128 stands for zero in the data rows.
The table:
[191  81 103  19 105  87  35 116  83]
[176 108 157 151 105 138 176 137 186]
[116 151 166 227 127 173 238 127 207]
[204  84 112  15 102  80  30 120  81]
[ 85 146 102 106 152 118  79 116  77]
[ 99 153 142 185 139 152 181 140 151]
[165  95  98  23 121  80  29 120  68]
[255  47 126  21  76  77  57 118 121]
[125 122 100  57 137  96  40 120  70]
[119 112  96  51 140  98  49 115  57]
[161 123 164 169 103 158 195 126 185]
[  6 202 144 255 174 183 232 139 162]
[ 81 167 154 244 143 184 248 140 194]
[ 25 195 140 255 165 189 232 142 167]
[123 149 161 224 130 175 232 144 207]
[ 89 156 126 172 143 150 166 131 148]
[175 101 137 108 105 125 128 127 143]
[166 111 130 100 108 114 118 119 134]
[ 49 183 155 255 157 180 241 140 184]
[240  59 119   9  83  74  48 114 107]
[ 93 158 169 247 139 183 244 133 201]
[255  48 132  10  73  79  63 124 124]
[221  70 107   9  92  82  35 118  89]
[ 96 140  97  85 135 106  67 129  80]
[136 110  96  50 126  94  35 120  67]
[ 82 155 134 164 147 139 148 127 131]
[169 109 155 163 107 150 197 137 188]
[ 74 158 124 160 153 143 140 134 123]
[ 39 189 150 255 168 182 236 144 177]
[112 128  98  73 136  99  51 120  66]
[162 121 166 186 108 158 205 136 198]
[ 76 145 103 118 148 117  78 127  83]
[  0 204 132 255 183 183 214 141 150]
[144 100  99  39 123  93  36 115  69]
[179 107 150 134 107 139 168 129 170]
[ 83 152 129 176 144 154 155 130 137]
[177 104 134 122 109 127 140 133 157]
[100 151 138 182 133 152 191 135 160]
[152 135 164 200 116 159 219 136 202]
[ 71 156 114 134 153 132 109 126  99]
[ 90 143  95  98 150 111  65 120  71]
[160 108 123  92 122 114  95 116 117]
[174 107 148 128 108 129 145 134 159]
[ 78 163 115 144 151 133 120 130 105]
[150 105  97  39 123  91  28 121  62]
[ 96 124 100  78 140 102  52 120  69]
[251  51 123   7  83  76  47 115 108]
[ 69 157 118 158 149 139 130 135 115]
[ 78 151 116 133 150 130 105 125  99]
[  5 207 133 255 180 180 226 138 161]
[213  77 118  12  98  73  40 113  92]
[ 76 172 158 253 148 184 244 140 191]
[179  89 106  25 114  82  32 114  79]
[232  57 121  13  86  71  43 115 100]
[ 80 149 108 125 146 115  99 124  89]
[160  98 123  96 116 114 108 123 127]
[138 130 167 206 124 164 224 140 198]
Each group is a hidden curve, and its rows are points along it.
Some rows of the table again, each followed by its group:
[ 96 140  97  85 135 106  67 129  80] ND
[165  95  98  23 121  80  29 120  68] ND
[160 108 123  92 122 114  95 116 117] HT
[255  47 126  21  76  77  57 118 121] ND
[179  89 106  25 114  82  32 114  79] ND
[150 105  97  39 123  91  28 121  62] ND
[  0 204 132 255 183 183 214 141 150] HT
[ 76 172 158 253 148 184 244 140 191] HT
[166 111 130 100 108 114 118 119 134] HT
[136 110  96  50 126  94  35 120  67] ND
[116 151 166 227 127 173 238 127 207] HT
[ 80 149 108 125 146 115  99 124  89] ND
[ 81 167 154 244 143 184 248 140 194] HT
[ 96 124 100  78 140 102  52 120  69] ND
[240  59 119   9  83  74  48 114 107] ND
[ 85 146 102 106 152 118  79 116  77] ND
[ 82 155 134 164 147 139 148 127 131] ND
[144 100  99  39 123  93  36 115  69] ND
[152 135 164 200 116 159 219 136 202] HT
[213  77 118  12  98  73  40 113  92] ND
[123 149 161 224 130 175 232 144 207] HT
[ 74 158 124 160 153 143 140 134 123] ND
[ 49 183 155 255 157 180 241 140 184] HT
[ 69 157 118 158 149 139 130 135 115] ND
[100 151 138 182 133 152 191 135 160] ND
[174 107 148 128 108 129 145 134 159] HT
[138 130 167 206 124 164 224 140 198] HT
